One hidden rule gives every row of this table a label. Here are some rows, each with its label.
[-22  50 -25  28  27 -25   2 -25] 3
[ 47 -21 -25 -36 -37 -25  11  41] 2
[-22 -21  42  28  27 -25 -42 -25] 1
[-22  50 -25  28  27  42 -39 -25] 3
[ 47  50 -25 -36 -37  42 -25  41] 2
[ 47 -21 -25 -36 -37 -25  22  41] 2
[-22 -21 -25  28  27 -25  -1 -25] 3
[-22  50 -25 -36 -37 -25  23  41] 3
[ 47 -21  42 -36 -37 -25  10 -25] 2
[ 47  50 -25  28  27  42 -34 -25] 2
[-22 -21 -25  28  27  42 -34 -25] 3
[-22 -21  42  28  27 -25   3 -25] 1
[-22 -21 -25 -36 -37 -25  46  41] 3
[-22  50 -25 -36 -37 -25  36 -25] 3
[-22 -21  42  28  27 -25   5 -25] 1
[-22 -21 -25 -36 -37  42  42  41] 3
[-22 -21  42 -36  27 -25  -5 -25] 1
[-22 -21 -25  28  27 -25 -60 -25] 3
[-22 -21 -25  28  27 -25  -5 -25] 3
[-22 -21 -25  28  27  42   9 -25] 3
[ 47  50 -25 -36  27 -25   2  41] 2
[ 47 -21  42  28  27 -25  12  41] 2
[-22 -21  42 -36  27  42  -1 -25] 1
[ 47 -21 -25 -36 -37 -25  41  41] 2
[ 47 -21  42 -36  27  42  43 -25] 2
[-22 -21  42  28 -37 -25 -29 -25] 1
[-22 -21 -25 -36 -37 -25 -31  41] 3
[-22 -21  42 -36 -37 -25 -12  41] 1
[ 47 -21 -25 -36 -37 -25  50  41] 2
[-22 -21  42 -36  27 -25  33  41] 1
[ 47  50 -25 -36  27  42  24 -25] 2
[-22 -21 -25  28  27 -25 -19 -25] 3
Here are more rows. What is the label of each one?
[-22 -21 -25  28  27  42 -46 -25] -> 3
[-22 -21  42  28  27  42   2 -25] -> 1
[ 47  50 -25  28 -37  42 -29  41] -> 2
[ 47  50 -25  28 -37  42 -17 -25] -> 2
[-22  50 -25  28  27 -25 -40 -25] -> 3
[-22 -21 -25 -36 -37 -25  47 -25] -> 3
[ 47  50 -25 -36 -37 -25  54  41] -> 2
[ 47  50 -25 -36 -37 -25  12  41] -> 2
[-22 -21  42  28  27 -25   8  41] -> 1
